Each path below is one point turned by a fixed rotation once a step. After each direction that follows a path, write how fast that rotation turns it, in deg/step (0 if it stays still).
Each turn is a multiple of 5 degrees from 10 to 175, or 0.
Each row of a path follows its step; steps can be skipped.
path 1
step 5: [  4.7  -2.2 -16.3  14.4 -21.3  -0.1  16.1  26.1 -10.0   3.6  14.7 -32.5
   1.3   3.6  26.5 -10.2  -6.7  -5.9   5.4  -4.5   8.6 -11.4   1.6   1.1
  -0.4  10.5   3.2  17.6 -12.2 -11.2   7.9 -31.9   2.4 -13.3   1.0 -20.1
 -24.8 -15.8  21.0  -3.1   0.6   7.5  19.8   7.2  -4.3 -10.9   7.0  18.5
   7.4  -2.6]
step 7: [  2.7  -6.6  50.5 -17.2  -0.8 -38.7   3.6 -15.0  -4.3  -3.4 -11.9   0.1
 -23.9  12.4   9.7   1.3  -3.6 -14.5 -15.9   2.4  12.8 -23.7  -1.4   4.0
   8.2  -1.8   6.5  -4.1 -15.6   0.8  -2.6  -1.5  -2.8  -4.5 -18.2  -6.8
 -15.4  10.0  -3.5  -0.6   6.2  -4.6   8.4   6.2   6.8  -9.6 -11.9   4.4
  23.3  10.4]
step 10: [ 34.3  14.6  17.2  -8.7 -31.0 -19.8   5.7  -5.8  10.2  16.0   2.0  -3.7
 -14.0  -1.6  25.3 -11.2  -9.3 -12.8 -25.3  11.0  15.3  -6.7  -1.4  13.1
 -10.5  -3.3   7.5  -4.5  -7.1  -7.0 -12.6   4.1   7.4  -0.1  14.6  10.4
 -19.2 -12.8   3.9 -26.2   1.7  -1.5  12.5 -14.3   1.4  -6.7  -7.2 -23.9
   8.8  -5.6]
step 11: [ 11.3   2.1   1.6   0.3 -11.6 -19.1  14.0   0.0   4.9  -9.5  21.6  -4.1
 -18.9   1.2  29.5 -11.6 -23.8 -18.4 -15.3  15.4  -5.6  -2.0 -11.5   0.0
  14.0  -7.9  -0.1  22.8 -27.6 -18.8  -5.4  -6.8  -2.8   2.0  -3.0 -15.4
 -21.4 -15.1   4.6  -4.2  -4.1  15.5 -12.4  17.0  18.5 -13.0 -19.9  -0.5
  18.9  -4.5]
step 14: [  4.5  -7.6   0.5 -16.6 -21.7 -27.6   2.8  -8.8  -3.0 -14.3  15.6  -6.0
 -25.6   2.9  17.1   5.3 -15.1  -4.7 -20.9  20.1   8.9 -19.2  20.8  -7.0
  -1.0   9.6  12.0   0.9 -15.1  -0.1  -0.9  12.8  -6.5 -10.0 -18.9  -4.2
 -10.2   0.9 -14.4 -13.2   3.3 -16.7  27.3   8.9  10.1  18.1  -4.2   6.2
  23.7  11.7]
step 16: [ 16.3  -1.5  23.6 -13.2 -20.0   4.6   2.1  16.5  -2.1  24.7  -1.6 -20.3
  -9.5  -2.6  17.4   2.4  -3.4  -8.5  14.0  -4.0   1.4  -9.5  -6.6  13.4
 -16.7   9.7  -7.5   1.1   0.7   6.9   5.5 -28.8   8.0  -0.5  13.0  -2.6
 -22.1 -25.5  22.8 -10.9  -2.2  -1.5  12.4  -8.3  -7.0 -20.0  21.8   7.8
  22.7 -17.7]
step 17: [ 19.6  16.6  -5.8  -9.7 -24.6 -15.8   4.3  -4.2   8.8  35.5  -0.5 -26.1
  -1.2   9.6  40.3  -4.7   5.8 -12.5  -3.0  15.1  17.9  -7.6  -1.7  -3.5
  14.7   0.5   0.9  -1.4 -22.0  -0.3   3.5   3.1 -11.5  -4.8   4.0 -13.7
 -30.8  -1.3  -1.4 -19.6  -1.4  -0.2   7.8   9.8  -8.6  -0.2   2.4   2.7
  14.6 -11.7]
step 23: [ -6.6  -0.5  -3.2 -16.9   3.5 -20.2  11.9  17.4  -8.6  -5.7   8.4 -14.0
 -14.8  -4.6  24.1  -2.9  -7.5 -10.9   8.1  15.2  -1.6  -8.0   4.7  -5.4
   6.8  -1.3  -6.8  -0.7 -13.6  -5.9   4.2 -21.3 -14.1  23.4  17.6 -16.3
 -21.7 -17.5  27.3 -13.6   3.4   3.7  10.0   8.7  -2.0 -23.2  21.1  13.0
  19.0 -25.7]
step 27: [ -7.9  -9.3  21.7 -10.7 -21.9  11.3   4.7  13.6  -1.8   5.9  -6.9 -20.1
 -15.1  26.5  21.1  -3.1 -10.5   2.0  15.3  -6.8 -12.5 -17.8  -3.8   3.3
 -18.4  17.2 -15.5  -7.5 -36.0  -3.1  -8.1  -5.5  -8.0  -4.4  -6.0  14.1
  -8.2   3.7   7.3   2.0   6.5  -8.2  11.8   5.6   2.0 -14.7  15.3   0.9
  30.1 -20.1]
Speeds:
[-1.5 -2.3 -5.3  4.7 -6.7 -3.2  0.3  6.6  0.5 -4.6  4.6  1.7  1.8 -4.1
  2.5  3.5 -3.5  0.3 -6.0 -1.3  0.4  5.8  1.3  3.1 -9.9  2.5  6.0  1.1
  6.6 -3.2  0.5  1.8  3.5 -1.6 -5.9  0.7  2.2 -4.2  2.9 -5.0  4.0 -6.2
  4.5 -4.7  0.8 -1.8 -0.1 -2.1 -6.2  5.1] : 70
[-3.3 11.1  0.2  9.5 -1.4  3.3  8.8 -2.9  3.7  4.1  1.0  3.7  0.6 -5.9
  7.3  2.9 -2.2 -4.9  3.4  4.5  0.6  1.8 -5.9 -5.3  1.2  3.7  2.1 -4.1
  2.5  0.7  0.0 -4.3  2.1  2.5  4.1  0.6 -6.9  0.2  5.0  1.4  0.4  0.9
  0.1  4.3  2.2 -3.5 -2.1  0.3 -3.8 -1.6] : 60
[-4.3  4.2  2.5 -6.6  5.7 -2.8 -5.9  0.4  5.0 -0.6 -1.1 -8.9 -2.4  3.1
  7.3  0.2 -2.8  1.1 -2.4 -1.9 -0.9  3.9  2.7 -1.4  3.2  6.3  2.8 -7.1
 -0.7 -0.3 -3.6  9.4 -7.7  1.1 -1.6  3.2 -3.2 -0.5  3.3 -1.6 -5.3 -1.1
  1.1 -0.6  6.0 -6.2 -0.8 -3.1 -2.5  2.0] : 110
[-0.8  0.6 -8.2  0.5  3.9 -0.8  2.7  1.6  5.2 -0.8 -3.0 -1.5  0.0 -3.5
  8.5  5.6 -2.3  1.7 -2.9 -0.8 -4.0 -1.5 -5.0  8.2  0.5 -1.0 -4.7 -1.9
  1.4  8.2 -0.6  4.8  1.0  3.5  0.7 -3.1  4.9 -2.8 -4.4 -4.3 -1.8 -0.8
 -2.3  6.0 -4.0  3.9 -1.8  8.4  7.4  4.4] : 130
[-4.1  3.5 -5.6  0.8  2.7  6.1 -3.7 -2.7  2.6 -8.0  8.7  2.3 -1.1 -3.3
  4.2 -7.4 -0.4  6.5 -2.0  1.3  3.4 -3.3  1.6  3.3 -4.6 -8.3 -4.4 -1.7
 -3.1 -1.5 -4.4 -2.2  3.0 -5.1  6.9 -0.7  1.4  2.9 -1.5 -0.8 -0.7  2.4
 -0.2 -0.5  7.5 -4.0 -2.6 -5.3  2.1  0.4] : 40
[-7.2  6.9 -0.3  1.5  0.6  0.3 -4.1 -6.6 -2.6 -3.9 -6.9 -1.1 -4.3 -0.7
 -4.4  8.2  0.8 -2.3  4.8 -1.6 -1.6 -8.7  2.8  3.6 -8.5  0.4  2.2  0.8
 -4.4 -1.0  4.4 -0.8  0.5  1.0 -4.1  7.4  0.3 -0.2 -3.3  5.0  1.3 -4.9
  6.6  3.8  4.3  0.8 -2.3  0.9  2.0  1.9] : 55
[-5.4 -1.6  3.1  2.9  1.4 -3.9 -3.8 -5.1 -1.1 -6.7  1.2  2.6 10.3  0.6
  2.9  0.4  0.0 -4.1 -6.2  4.6 -5.8  0.9 -3.9  0.6  1.5  4.6  2.1 -2.8
 -2.0 -2.5  1.0 -4.9  1.2  4.6 -4.6  1.7  3.4 -1.1  0.9  1.8  1.4  5.4
 -4.4 -5.7  3.1 -0.5  7.5 -1.4 10.8 -2.5] : 95
path 2
step 1: [ 29.2   1.4  -0.6  -2.4 -10.2  -1.5 -34.9   7.5  -2.3   6.5  13.0 -25.4
   8.5   0.7   7.8  -9.7   4.3  -0.1  -1.8  17.8   8.9  -1.5  15.0   6.9
  21.4  -8.7   1.7   6.7 -23.7  12.3 -12.6  16.8  -0.5 -11.0  28.5  -6.9
   7.0  25.6  -9.1   5.4  14.5  11.1  13.4   7.8   0.3   2.5 -34.1 -13.9
 -11.4 -12.9]
step 7: [ 18.9 -14.5 -24.8   2.8  -3.4  28.2 -20.6   6.0  11.7   2.0   0.8 -13.8
  13.1 -12.6  12.0   6.9  26.0  -1.0  14.7   9.3   9.9  -8.7  -3.9  -5.4
  -2.3   6.9  -1.9  -8.7  12.0  -4.7 -15.3  15.4 -16.0 -12.1  19.6 -11.5
  16.3 -17.1  -8.2  17.5  19.3 -16.2  37.0  -9.0  11.4   8.9   9.6 -15.2
   8.9  -6.8]
step 13: [  9.2 -13.4 -23.5  24.4   8.9  17.6  -4.7   2.7 -18.7  27.7 -19.3 -24.8
   1.5 -11.9   6.7   0.3   3.0  -1.0 -15.7 -10.3   9.9   9.7  14.5  -8.3
  15.7 -11.9  20.9  14.0  -5.1   9.0 -35.5   1.4 -18.3   2.6  19.8   5.8
 -11.4   8.6   1.2  16.0   3.9  -5.7  14.1   3.8  -8.1   6.3 -21.1 -16.5
 -12.8  -7.8]
step 14: [  9.5  -4.8  -2.6  11.1 -16.5  38.5  -5.0  15.1  -1.3  20.5   4.9  -5.0
  31.6  -7.7   7.9 -10.9  21.1 -24.1  10.5  -2.4   9.1   5.2  22.0   5.5
  28.5  -9.2  -3.6   0.1  -6.7  -6.6  -4.7   9.8 -13.8  -0.8  14.6 -15.6
   9.0   6.5  19.2  27.2   3.3   5.6  17.5   9.8  -5.0  -4.0 -10.1 -20.6
   0.7  -2.7]
step 18: [  2.8  -9.2 -32.2   6.1 -20.4   3.5  -3.8   3.2   1.4   5.5  -3.7 -34.2
 -19.2 -20.1  -2.4   2.0  29.7   0.8  15.6  13.1   7.0   2.5   1.2   0.0
  19.8  -2.3  12.0  20.5  -2.4   0.3 -11.1   0.6 -20.6  -5.8  20.2  -9.5
  -5.7 -26.0   1.4   2.5 -14.7 -20.8  18.8 -16.9  -4.0   3.5   5.9  11.8
  17.5 -18.4]
step 21: [ 15.3  -1.1  -0.1   5.8   5.4  17.0 -28.7  11.2 -14.4  27.2 -12.9  -5.1
  -7.1  -3.9 -13.1 -10.1   4.7 -15.9  10.6  -5.4  31.6   4.5 -11.1  27.3
   6.2 -15.5 -18.9  -8.8  -3.2  -4.4 -19.8   4.0   7.1 -12.8  16.4 -24.5
   8.8  -8.1  30.3   0.6  -5.0  -0.9   2.6  18.3 -12.3  11.6 -19.2 -13.8
  -4.1 -11.9]
step 24: [ 18.1  -8.6 -16.5  19.6   2.5  -0.5   8.6  -9.3 -17.8  10.5  -5.8 -39.8
   3.2  18.0  22.6  -7.7  15.6  18.0  -7.1 -15.3   2.9   5.5   6.6  -7.3
 -14.4  24.4   0.1  22.9  -4.9   1.3 -27.1 -10.7  -3.6  -1.0  15.8  -7.6
 -20.8 -13.6  30.7   6.1  -4.5  -6.4   4.5  11.4   4.9  -4.0 -12.9  -9.7
   0.1   4.4]
step 30: [ 30.2  17.8  -5.7  -4.8 -28.6  -9.8  -9.8  -9.8  -4.8   2.6  10.1 -25.6
  -6.1 -17.6   9.0  -4.6  24.5   7.1  12.0  -0.5   6.3 -11.1   6.3   5.1
  12.3   3.5 -12.4  16.9 -16.7  26.9   6.4  -7.1 -23.3  -4.4  31.0  -3.0
   5.2   2.1   9.4   4.6 -10.3   0.8 -13.5  13.1   2.9 -21.0  -8.7   0.8
   6.5 -27.8]
step 31: [ 21.7  -6.1 -28.7  26.7 -12.8 -10.2 -19.6   6.2  -7.5  24.1   0.3 -15.2
 -10.5  -4.6  -2.3 -10.5  20.6  33.3   0.1 -14.4  -5.8 -19.1  18.1   2.9
  12.9  20.9  -7.7  22.3  10.4   9.4 -10.6  11.1 -16.3   0.5   5.1  -2.5
 -16.6  -3.6  10.2  -0.5  -4.4  14.7   3.8 -14.9  -0.2   0.6   0.9  -9.2
   0.2 -26.3]
Speeds:
[  5.0  -5.1   0.9  11.8  -1.2  -1.0  -0.8   1.7   2.8  -2.2  -1.8   1.9
   2.6   0.7   2.2   0.7   1.6  -1.3  -2.2   0.7   1.2   1.7   0.3   6.5
  -2.4   3.0  -0.6   0.2  -3.2 -11.7   7.2  -1.4   5.9  -2.8   0.6  -5.5
  -6.6   0.2   2.1   2.1   4.2   5.3   1.1   1.8  10.1  -3.0   4.5  -1.4
   0.5   1.0] : 145
[ 1.3 -4.3 -7.3 -8.9 -3.3 -2.6 -4.4  3.9 -0.4 -3.8  2.4 -2.3  3.6  7.6
 -3.5 -1.8  0.0 -5.0  3.0 -1.1 -5.7  2.4 -1.8  0.5  0.1  0.2  2.5  5.3
  4.4 -4.8 -2.9 -3.3  7.5  2.1  4.7  0.8 -1.8 -4.8 -4.9 -0.1 -0.4  6.3
 -1.1 -4.7  1.2 -2.8 -8.0  6.1  1.1  3.5] : 45
[ 4.6 -3.0 -3.2 -4.7 -7.0  5.7 -2.8  8.6  0.9 -3.4 -6.4  1.7 -4.9  1.7
 -4.1  2.0  2.7  5.5 -3.2  4.6  3.5 -7.1 -3.9  4.7 -4.9 -2.5  1.7  0.4
  2.3  4.4  7.4 -1.9 -2.0 -7.1  1.0  0.5 -0.6 -0.4 -3.4 -3.2  1.2 -5.5
 -2.7 -0.1 -3.6 -4.9  4.8  2.9  3.3 -0.1] : 35
[-1.8 -1.1 -0.5  2.1  1.3  6.3  3.9  3.1 -5.7 -2.1  2.8 -0.7  5.8  2.6
 -5.0 -5.5 -6.0  1.7  2.9  0.4 -6.5 -1.7  4.6 -5.3 -4.1 -1.0  5.9 -0.9
 -3.1 -3.2  4.7 -3.3 -3.5 -4.6 -1.6  6.2 -0.5 -2.2  3.8  3.1 -3.5 -6.1
  9.6  6.0  1.9 -3.1 -2.8 -2.0  1.8  6.1] : 35
[ -0.6  -0.5   0.4  -4.2  -0.6 -10.9   2.3  -1.2   1.4  -3.6  -0.1  -7.9
   0.9   0.5  -4.1   6.4   2.6   4.0   3.4  -1.7   1.4  -4.8   2.6  -2.7
   0.7  -9.7  -2.4  -0.6 -10.2  -1.1   5.2  -2.6   1.3  -1.7  -0.2   3.9
   4.4   5.4  -7.1   0.8   0.4   0.0  -0.9   0.7   7.7  -0.3  -1.6  -3.1
  -4.1  -2.2] : 100
[-4.5 -8.1 -5.5  6.6  5.2  0.9 -3.7 -3.8  3.1  1.1 -1.4  1.6 -7.4 -4.0
 -9.6 -1.0 -3.9  7.1  8.8 -2.5 -2.9 -0.2 -1.4  1.5 -2.2 -3.1 -0.2 -0.6
  3.7  1.0 -3.9  5.6  3.9 -0.8  3.5 -0.6 -2.8 -2.0 -2.2  2.1  1.8 -6.4
  1.0 -2.3  4.9  6.3  1.0  3.3 -1.0 -2.2] : 135
[ 4.3  4.3  1.1  4.5 -0.7 -5.0 -4.4 -1.6 -4.5 -4.6  6.8  6.7 -2.7  0.6
  9.1 -8.1 -0.4  5.2  1.2 -2.0 -2.4 -6.9  0.9 -1.7 -5.7  1.1 -3.8 -3.2
  2.3 -0.6  1.9  3.9  0.9 -0.2  4.4  5.1  1.0  3.4 -8.6 -2.7  4.7  2.6
  3.8  1.1 -2.5  0.0 -4.3  1.4  4.8 -3.7] : 10
